Some points, each followed by its number:
[-11. 2. 15. 8. 3. -8. 6. 4. -9. 21. -28. -13. 3. -15. -21. -6. -9. 10. 18.
 -3. -12. 7. -24. 9. 3. -19. 2. -6. 2. 8. 6. -4.] 0
[-34. -24. 7. 10. 2. -42. 26. -12. -15. 0. -16. 5. 32. 0. 14. -19. -7. -5. -28.
 13. 22. 3. 16. 5. 7. 17. -15. 2. 1. -17. 21. -5.] 1
[6. 26. 52. 59. 8. -41. -8. 41. -24. 23. -6. -6. 32. 21. -2. 1. 22. 9. 19.
 -8. -10. 21. 5. 23. -4. -24. -9. -54. -2. -26. -17. 44.] 2
[14. 26. -36. -46. -61. 55. 10. -67. 67. -13. 27. 13. -38. -8. -14. 5. 21. 38. -18.
 19. -10. -41. 1. -36. -6. 9. -13. 75. 20. 7. -23. -91.] 3
[-15. -8. -12. -25. -3. 0. 12. -12. -1. 8. -13. -11. -16. -2. -11. -13. -27. -4. -3.
 -7. -7. -15. -14. -9. -8. -4. 6. 12. 11. 4. 7. -28.] 4
[-62. -32. -4. 56. 44. -100. 14. -44. -2. 3. 21. 46. 98. 15. 38. -25.
 12. 3. -47. 22. 59. 38. 54. 33. 18. 36. -31. 1. -40. -67. 35. 34.] 5
[38. 27. -17. -42. -42. 78. 4. -69. 66. 2. 30. -13. -46. 19. -13. 10. 41. 30. 26.
 21. -31. -11. 8. -27. -21. 9. -28. 63. 28. 21. -55. -86.] 6
[34. 27. 26. 20. 0. 10. -11. 10. 0. 42. -10. -24. -4. -6. -26. -6. 15. 35. 65.
 -19. -42. 28. -35. 19. -11. -32. 3. -25. 24. 28. -13. 0.] 7
[11. 30. -34. -42. -63. 46. 24. -88. 79. -3. 17. 5. -38. -15. -41. 3.
 19. 58. -8. 24. -24. -46. -6. -31. -12. 4. -14. 98. 27. 0. -28. -118.] 8
[27. 16. -2. -13. -37. 47. -12. -2. 16. -23. 20. 3. -25. 8. 15. 11. 39. 27. 8.
 2. -12. -24. -2. -43. 11. 7. -4. 15. 35. 12. -20. -28.] 9
[-26. -19. 7. 3. 6. -29. 20. -7. -15. 7. -18. -2. 16. -4. -2. -16. -15. -5. -14.
 5. 9. 3. 6. 5. 1. 4. -8. 0. 1. -12. 14. -6.] 10
[-22. -11. -17. -30. -6. -10. 19. -9. 1. -3. -12. -3. -17. 0. -13. -7. -33. -12. -19.
 0. 4. -30. -4. -16. -6. 0. 6. 21. 5. -4. 11. -30.] 11
[-12. -11. -13. -30. 4. 3. 19. -15. 7. 13. -19. -18. -27. -8. -25. -14. -34. -6. 9.
 -2. -12. -13. -15. -1. -12. -7. 6. 22. 7. 9. 9. -36.] 12
[-3. -13. -2. -17. 17. 7. 14. -21. -3. 19. -33. -18. -15. -29. -18. -18. -13. 13. 20.
 3. -12. 17. -29. 0. 8. -8. 2. 5. 8. 18. 18. -26.] 13
[-51. -25. -1. -3. 9. -39. 25. 14. -22. -5. -10. 8. 18. 10. -7. -12. -37. -32. -45.
 11. 22. -28. 23. -6. -6. 8. -7. 1. -5. -41. 14. -3.] 14
[-5. 23. -35. -44. -63. 23. 36. -99. 88. 8. 2. -2. -37. -29. -71. -22.
 5. 49. -9. 29. -31. -57. -13. -22. -11. -6. -9. 112. 24. -9. -12. -127.] 15
[-39. -29. -3. -5. 6. -34. 26. -15. -15. -1. -15. 0. 18. -2. 11. -26. -20. -11. -26.
 6. 19. 2. 13. 0. 2. 18. -12. 5. 5. -18. 21. -15.] 16
[10. 10. -4. -15. -26. 26. -10. -3. 2. -13. 6. -2. -14. 6. 9. 2. 21. 17. -2.
 -8. -6. -15. -12. -36. 9. 1. 4. 3. 27. 8. -11. -18.] 17
[-20. -17. -8. -20. 6. -9. 16. -12. -8. 11. -25. -12. -10. -11. -15. -20. -29. -7. 0.
 -1. -2. 0. -12. 0. -5. -1. 0. 8. 6. 0. 13. -23.] 18
[18. 12. -7. -23. -26. 42. -5. -17. 16. -11. 13. -11. -30. 12. 5. 0. 22. 20. 14.
 -5. -17. -14. -11. -30. -3. 2. 4. 16. 35. 22. -17. -36.] 19
[4. 12. 26. 26. -21. 7. -13. 54. 6. -21. 11. 23. 18. 8. -5. 28. 30. 1. -21.
 8. 6. -29. 12. -35. 20. -9. -11. -17. 7. -34. -20. 24.] 20
[5. -8. 7. -4. -4. 6. 13. -18. -12. 21. -37. -16. -8. -36. -15. -15. 0. 21. 23.
 11. -10. 20. -51. 3. 19. -9. -1. 2. 4. 20. 21. -19.] 21
[39. 33. 60. 38. -14. 23. -27. 32. -10. 19. 13. -7. 7. 12. -3. 0. 68. 32. 52.
 -18. -32. 36. -15. 1. 1. -21. -17. -24. 46. 9. -36. 18.] 22
[1. 5. -9. -25. -18. 18. -2. -16. 4. -2. -1. -6. -15. 4. 0. -7. -1. 12. 1.
 -11. -8. -13. -16. -12. 2. -1. 9. 7. 22. 12. -1. -28.] 23
[-36. -24. 6. -8. 7. -29. 22. -4. -15. 3. -14. -2. 10. 1. -4. -20. -29. -15. -22.
 1. 11. -6. 11. 0. -6. 8. -5. 3. 1. -20. 14. -11.] 24
[28. 18. 5. -6. -30. 39. 6. 3. 8. -13. 16. 0. -20. 8. 14. 4. 44. 29. 21.
 -8. -15. -7. -10. -35. 17. 3. -5. 1. 38. 13. -20. -18.] 25
[18. 21. 40. 47. 4. -17. -2. 29. -14. 29. -17. -7. 24. -1. -29. 10. 9. 19. 27.
 -7. -20. 12. -13. 22. -3. -32. -3. -25. 1. 4. -12. 28.] 26
[-16. 2. 3. -3. -24. 6. 1. 31. -13. -31. 4. 22. 9. 11. -4. 25. 1. -11. -49.
 11. 19. -52. 6. -43. 21. -6. 4. 4. -1. -29. -4. 3.] 27
Which two points above are nearest to each new point? Their numbers follow each, smallest number first.
[-51. -12. 11. 56. 37. -85. 9. 13. -17. 15. 1. 27. 70. 28. 20. -15. 1. -16. -48.
 10. 38. 23. 46. 27. 1. 10. -22. -32. -41. -81. 2. 50.] 1 5
[5. 10. 10. -1. 2. 0. 2. 1. -5. 24. -15. -18. -10. -4. -20. -11. -11. 11. 28.
 -14. -20. 7. -22. 6. -9. -16. 4. -10. 15. 10. -1. -11.] 0 13
[77. -28. -45. 102. 127. -9. -127. 124. -66. -82. 127. 109. 82. 29. 127. 112.
 32. -127. -95. -27. 127. 105. 127. 70. 9. 104. 66. -127. -127. -5. 13. 127.] 2 5
[43. 36. 32. 26. 3. 11. -16. 17. -5. 43. -13. -27. -6. 7. -41. 0. 32. 32. 76.
 -19. -44. 28. -41. 26. -6. -39. 3. -25. 25. 34. -16. 4.] 7 22
[-12. 3. -8. -21. -36. 19. 3. 10. -7. -39. 4. 23. -5. 10. 3. 26. 2. -5. -58.
 12. 20. -63. 0. -54. 25. -3. 11. 18. 1. -16. -1. -13.] 17 27
[-77. -61. -21. 73. 74. -112. -42. -19. 8. -32. 81. 74. 104. -24. 75. -44.
 20. -16. -37. 6. 80. 75. 86. 66. 9. 52. -5. -45. -57. -69. 64. 93.] 1 5
[-37. -26. -15. 58. 60. -60. -43. 62. -15. -40. 49. 65. 67. 3. 67. 22. 2. -52. -70.
 14. 80. 40. 83. 41. 7. 36. -4. -53. -97. -75. 27. 127.] 5 14
[7. 18. -33. -47. -43. 38. 12. -48. 47. -19. 18. 13. -38. -3. -13. 6. 2. 18. -25.
 11. -3. -57. -1. -39. 4. -1. 1. 65. 2. 2. -9. -72.] 3 8
[84. 37. 25. 57. 102. -44. -62. 108. -49. -112. 91. 46. 81. 87. 127. 127.
 -14. -100. -15. -24. 63. 68. 54. 79. -8. 49. 12. -95. -105. 62. 4. 127.] 2 20
[-4. -3. 12. 7. 4. -12. 7. 3. -11. 17. -19. -11. 4. -9. -17. -8. -13. 5. 13.
 -3. -8. 6. -15. 7. 0. -16. -1. -5. 3. 4. 6. -6.] 0 18
[5. 9. 10. 1. -1. 0. -1. 7. -5. 15. -9. -14. -8. 1. -11. -8. -2. 9. 22.
 -15. -15. 1. -15. -1. -6. -13. -1. -9. 19. 5. -4. -8.] 0 23
[1. -4. -31. -49. -18. 25. 19. -41. 41. 2. -7. -20. -49. -5. -30. -8. -27. 9. 0.
 13. -25. -38. -9. -6. -21. -2. 2. 58. 7. 18. -3. -68.] 4 12
[-16. -97. -56. 111. 127. -95. -127. 117. -54. -125. 127. 127. 124. -80. 127. 42.
 -33. -127. -61. -63. 127. 108. 127. 75. 43. 101. 90. -127. -127. -47. 127. 127.] 5 14
[-11. 11. 59. 48. -6. -19. 22. 64. -24. -3. -4. 17. 29. 13. 3. 24. 11. -9. -30.
 6. 16. -18. 25. -11. 9. -11. -11. -26. -16. -57. -19. 36.] 2 20
[-19. -2. -9. -20. -23. 9. 7. 7. -7. -25. -1. 11. -5. 9. -1. 9. -12. -11. -44.
 5. 15. -37. -1. -39. 13. 0. 9. 12. 3. -16. 0. -15.] 11 27
[13. 15. 30. 33. 5. -14. -4. 24. -19. 28. -10. -9. 13. 1. -24. -1. 4. 13. 34.
 -13. -21. 13. -13. 16. -9. -24. -5. -24. 11. 2. -11. 13.] 0 26
[-9. -3. 8. 4. 7. -16. 9. 6. -12. 17. -21. -9. 6. -4. -15. -10. -17. -1. 7.
 -6. -7. 3. -13. 8. -4. -12. 0. -6. 4. -2. 5. -5.] 0 18
